One turn moves each row of this set onto another row. After a few examples, where does it send each row asked below?
F: [ 1.25 -0.93 -2.25 -1.67 -0.58 -0.69 -0.89 -0.52 -0.26  0.74  0.25  1.02
 -0.45 -1.54  0.33  2.36 -0.44 -2.15  1.34  1.69 -0.43  1.35  0.00 -0.84
 -0.06  0.89]
Z: [ 0.58 -0.92  0.92 -1.42  0.30 -0.24 -0.50 -0.95 -0.32  0.77 -0.15  0.56
  0.76 -3.01 -0.02  2.35  0.43 -2.20 -1.39 -1.01  3.21  1.08  0.47 -0.76
  1.51  0.48]
T: [ 1.45  0.45  1.37 -0.18 -0.25  0.44  0.56 -1.22 -1.19 -0.12  1.47  0.89
  0.56 -2.38  0.78  0.90  1.44 -2.75 -1.38 -0.74  1.35  3.10  0.21 -0.97
  0.33  2.25]
U: [ 1.39 -0.73 -2.38 -1.66 -0.14 -0.56  0.01 -1.14 -0.51  0.79 -0.16  1.34
 -0.81 -1.53  0.26  2.24 -0.20 -1.52  1.28  1.64 -0.08  1.76  0.25 -1.21
  0.32  0.37]
L: [ 1.26  0.44  1.29 -0.05 -0.30  0.22  0.35 -1.43 -1.29  0.19  1.15  0.79
  0.44 -1.90  0.95  0.80  1.28 -2.64 -1.30 -1.14  1.81  2.95 -0.12 -1.29
  0.25  2.21]
R: [ 1.96 -1.32 -0.72 -1.62 -0.10 -0.48 -0.08  0.68 -0.55  0.37 -0.59  0.73
 -0.49 -1.35 -0.81  1.14  0.22 -3.71  0.99 -0.27 -0.15  0.48 -1.03  0.74
 -0.03  0.12]
Y: [ 2.16 -1.50 -0.28 -1.61 -0.36 -0.75 -0.47  0.31  0.16  0.36 -0.12  0.31
 -0.10 -2.00 -0.88  1.93 -0.29 -3.80  0.79 -0.54  0.04  1.07 -1.02  0.50
 -0.60 -0.26]
B: [ 1.05 -0.46 -0.98 -1.14  0.29  0.58 -0.13 -0.28  0.50 -0.14  1.75  2.11
 -0.30 -0.94 -1.01  1.52  0.79 -3.37  0.55  0.38 -0.49  1.49 -0.18  0.10
 -1.49  1.85]
C: [ 1.09 -0.05 -1.00 -0.89  0.80  1.23  0.27 -0.44  0.63 -0.01  1.60  2.30
 -1.06 -0.96 -1.21  1.11  1.11 -2.86  0.42  0.20  0.01  1.26 -0.21 -0.04
 -1.09  1.37]
V: [ 0.56 -0.86  0.90 -1.39  0.17 -0.41 -0.79 -0.76 -0.77  0.64  0.59  0.80
  0.63 -2.92  0.54  2.01  0.43 -1.69 -1.13 -1.49  3.01  1.36 -0.14 -1.16
  1.78  0.50]
N: [ 0.36  0.22 -0.43 -0.25 -1.33  0.40  0.09 -1.04 -0.58  1.64 -0.05  0.63
  1.24 -2.24  1.16  1.10  0.92 -1.10 -1.18 -0.25  0.88  0.33  1.43 -2.07
  0.86  1.28]
S: [ 2.65 -1.11 -0.63 -1.56 -0.36 -0.34  0.33 -0.09 -0.25  0.34 -0.34  0.01
 -0.33 -2.12 -1.25  1.41  0.03 -3.08  0.83 -1.04  0.69  1.21 -1.09  0.42
 -0.45 -0.67]
A: [ 1.17  0.45  1.07 -0.11 -0.20  0.60  0.76 -1.63 -0.90  0.15  0.77  0.44
  0.56 -2.04  0.75  1.11  1.30 -2.86 -1.59 -0.43  1.88  2.74  0.52 -0.77
 -0.12  2.50]
W: [ 0.46  0.43 -0.51 -0.29 -1.48  0.33 -0.26 -0.71 -0.94  1.47  0.50  1.14
  1.22 -2.53  0.97  1.00  1.24 -0.85 -0.94 -0.38  0.47  0.80  1.23 -2.12
  1.32  1.25]
Q: [ 0.99 -0.82 -1.18 -1.66  0.92  0.21  0.64  0.10 -0.10 -0.40  1.12  2.29
 -0.38 -0.67 -0.83  1.36  0.94 -3.30  0.78  0.77 -0.38  1.20 -0.25  0.47
 -0.58  1.57]
X: [ 1.48 -1.18 -2.30 -2.03 -0.26 -0.66 -0.13 -0.32 -1.28  0.35 -0.09  0.91
 -0.54 -1.23  0.03  1.65 -0.02 -2.17  1.34  1.50 -0.53  1.18 -0.22 -0.17
  0.25  1.36]
D: [ 0.80 -0.73  1.02 -1.50  0.04 -0.28 -0.84 -0.29 -0.59  0.57  0.38  0.78
  0.60 -3.39  0.23  2.20  0.57 -2.00 -1.16 -1.12  2.83  1.39  0.02 -0.79
  2.04  0.18]
G: [ 0.32  0.30 -0.41 -0.20 -1.33  0.20 -0.12 -0.69 -0.75  1.50  0.68  1.33
  1.28 -2.09  1.38  0.83  1.16 -0.85 -0.93 -0.75  0.93  0.69  0.81 -2.25
  1.04  1.16]

L moves to V
N moves to A
F moves to B
And these:
T moves to D
U moves to C
Q moves to R

One turn moves each row of this set onto another row. After a few examples, where does it send each row asked below?
bif: [ 1.34 -0.87 -0.32  0.53 -0.49  0.84  1.44  0.99  0.75 -1.99  1.91  1.61
  0.43 -1.01  1.26 -1.28 -0.32 -0.41  0.35  0.65]
kapap: [-0.32  0.84 -1.43 -0.53 -1.16 -0.69  1.34 -0.59 -1.86  0.35  1.28  1.67
 -0.14  0.21  0.14 -1.02 -1.32  1.01  1.98  0.48]
pov: [ 1.47 -1.12 -0.40 -0.27 -0.18  1.52  1.38  0.65  0.37 -1.15 -0.01  1.85
  0.45 -1.15  0.89 -1.03  0.96 -0.46 -0.38 -0.38]
ril: [ 1.36 -0.92 -0.45  0.87 -0.15  0.93  0.94  0.81  0.68 -1.62  1.27  1.72
  0.48 -0.66  1.27 -1.37  0.20 -0.71  0.18  1.24]
Kav: [-0.35  2.28  0.19  0.33 -1.26 -0.36  1.37 -1.64 -0.02  1.35  0.86  1.12
  0.60 -0.46 -0.25 -0.40  0.07 -0.21  1.05  1.01]
surum: [ 1.20 -0.38 -0.09  0.17 -0.15  0.33  1.66  0.37  1.43 -0.44 -0.07  1.41
  0.25 -1.55  0.87 -1.08  0.98 -1.23 -0.52  0.50]
fumop: [ 0.22  1.39 -0.73 -0.99 -0.93 -0.33  0.98  0.50 -0.33  0.29  2.40  2.60
 -0.34  1.05  0.45 -1.12 -1.20 -0.12  1.64  1.29]
ziba: [ 0.54 -0.02  0.04  0.70 -0.44 -0.10  1.56  0.39  1.54 -1.13  1.26  0.82
  0.09 -1.68  1.26 -0.85  0.57 -1.03 -0.69  0.38]
fube: [-0.26  2.43 -0.28 -1.30 -1.59 -0.83  1.48 -1.31 -0.61  0.70  0.68  1.29
 -0.26 -0.77 -0.11  0.39 -0.07  0.43  0.74  1.27]
Boka: [-0.30  0.93 -0.97 -1.77 -1.11  0.67  0.75  0.57 -1.77 -0.29  0.96  2.29
 -0.31  1.01  0.38 -0.03  0.07  0.81  0.25 -1.23]
galis: [ 0.72 -0.26 -0.07  0.99 -0.21  0.19  0.85  0.35  1.13 -0.99  0.49  1.07
  0.25 -1.21  1.13 -0.95  1.07 -1.12 -0.81  0.73]
Rir: [-0.38  1.28 -0.12 -0.60 -1.44  1.21  1.07 -1.25 -1.62  0.38  0.12  1.50
  0.63 -0.02 -0.38  0.28  0.70  0.99  0.53 -1.19]
tud: [ 0.59  1.64 -0.74 -1.45 -1.55  0.08  1.41 -0.78 -1.23 -0.07  1.65  2.19
  0.12 -0.17 -0.07 -0.04 -1.02  0.92  1.91  1.67]
Reb: [-0.04  1.56 -0.64 -1.95 -1.78  0.51  1.33 -0.89 -2.00 -0.18  0.50  1.84
 -0.01 -0.37 -0.16  0.72  0.04  1.35  0.81  0.00]
lus: [-0.90  1.52 -1.05 -0.35 -1.12 -1.64  1.51 -0.96 -1.13  0.99  0.64  1.02
 -0.43 -0.34  0.00 -0.81 -0.78  0.47  1.20  0.48]
Bag: [ 0.71 -0.78 -0.31  0.14 -0.52  1.06  1.29  0.78  0.26 -1.98  0.78  1.14
  0.24 -1.23  1.16 -0.41  0.73 -0.10 -0.83 -0.90]
mome: [ 0.97 -1.04 -0.46  0.53 -0.27  1.17  0.81  0.68  0.06 -1.86  0.34  1.39
  0.50 -0.86  1.13 -0.69  1.03 -0.26 -0.78 -0.29]
Pusa: [-0.89  2.27 -0.26 -1.10 -0.91 -1.25  1.02 -0.22  0.05  1.07  0.76  1.39
 -0.77  0.11  0.27 -0.18  0.33 -0.57 -0.35  0.08]
buk: [ 0.66  1.03 -0.48 -0.09 -1.35  1.22  1.26 -0.86 -1.25  0.16  1.81  2.17
  0.91  0.62 -0.19 -0.73 -0.82  0.75  2.44  0.86]
zuze: [-0.94  0.93 -1.31 -0.96 -1.24 -0.74  1.23 -0.77 -2.22  0.37  0.26  1.20
 -0.26 -0.12 -0.04 -0.43 -0.41  1.10  1.04 -0.70]
labuv: [ 1.86 -1.03 -0.35  0.20 -0.23  1.08  1.59  0.71  0.92 -0.98  0.80  2.07
  0.50 -1.07  1.03 -1.50  0.16 -0.92  0.39  0.89]

pov moves to labuv
galis moves to mome
lus moves to zuze
And these:
tud moves to fube
Boka moves to fumop
Kav moves to Rir
bif moves to ziba

